In the rows, zero is written as 128.
One turn sends every row of this set to another row. A few are shown first. Where does it send the rows asked after them?
q194: [126 142 111 112 123 115 115 143 125 123 124 122 133]
q158: [132 132  96 121 107 133 108 141 121 121 112 118 131]
q312: [105 102  93 126  92 122 139 102 102 142 142 104 120]
q764: [123 141 125 129  78 154 155 123 114 140 128 106 127]
q632: [130 127 116 127 117 102 161 131 119 131 138  82 144]
q282: [124 149 128 118  92 136 154 115 130 145 137 116 119]
q828: [115 141 121 117  87 151 158 119 119 148 138 108 120]
q271: [125 137 131 108  81 141 150 117 109 135 132 121 112]
q610: [111 105 101 135  92 134 139  97 102 135 146 102 121]
q613: [115 130  98 123 114 130 116 137 115 111 116 132 137]
q824: [128 115  99 125 117 111 157 135 112 133 137  74 143]
q891: [134 126  99 132 112 116 150 133 101 133 131  73 153]
q341: [132 126 105 132 113 104 158 138 105 133 120  82 151]
q232: [124 116  92 137 117 109 159 119 105 125 133  85 151]
q839: [119 131 102 111 116 132 112 150 121 121 120 121 128]
q375: [134 128 116 127 120  99 153 134 109 133 128  80 147]
q349: [135 123 102 105 114 112 113 139 108 115 119 119 124]
q516: [126 143 120 127  82 142 163 117 119 149 120 112 125]
q212: [112 143 116 127  87 151 159 106 109 141 135 119 131]
q513: [102 122 107 124 102 139 113 114  88 129 143 119 130]
q65: [135 119 113 116 106 106 162 122  93 133 139  79 138]
q773: [132 142 112 114 117 120 111 138 124 129 113 124 126]
q540: [ 92 120 106 116  98 131 121 119  86 138 142 119 129]
q84: [104  96 108 136 105 121 129 126  95 111 138 101 136]
q959: [127 143 134 123  87 136 159 116 124 147 128 109 120]
q617: [ 96  94 106 128  99 117 130 131  97 117 133 110 130]
q298: [129 143 101 117 112 125 115 142 115 130 107 127 134]

q194 moves to q282
q610 moves to q84
q341 moves to q298
Now these:
q212 moves to q232
q65 moves to q349
q839 moves to q828
q158 moves to q764
q773 moves to q959
q617 moves to q540

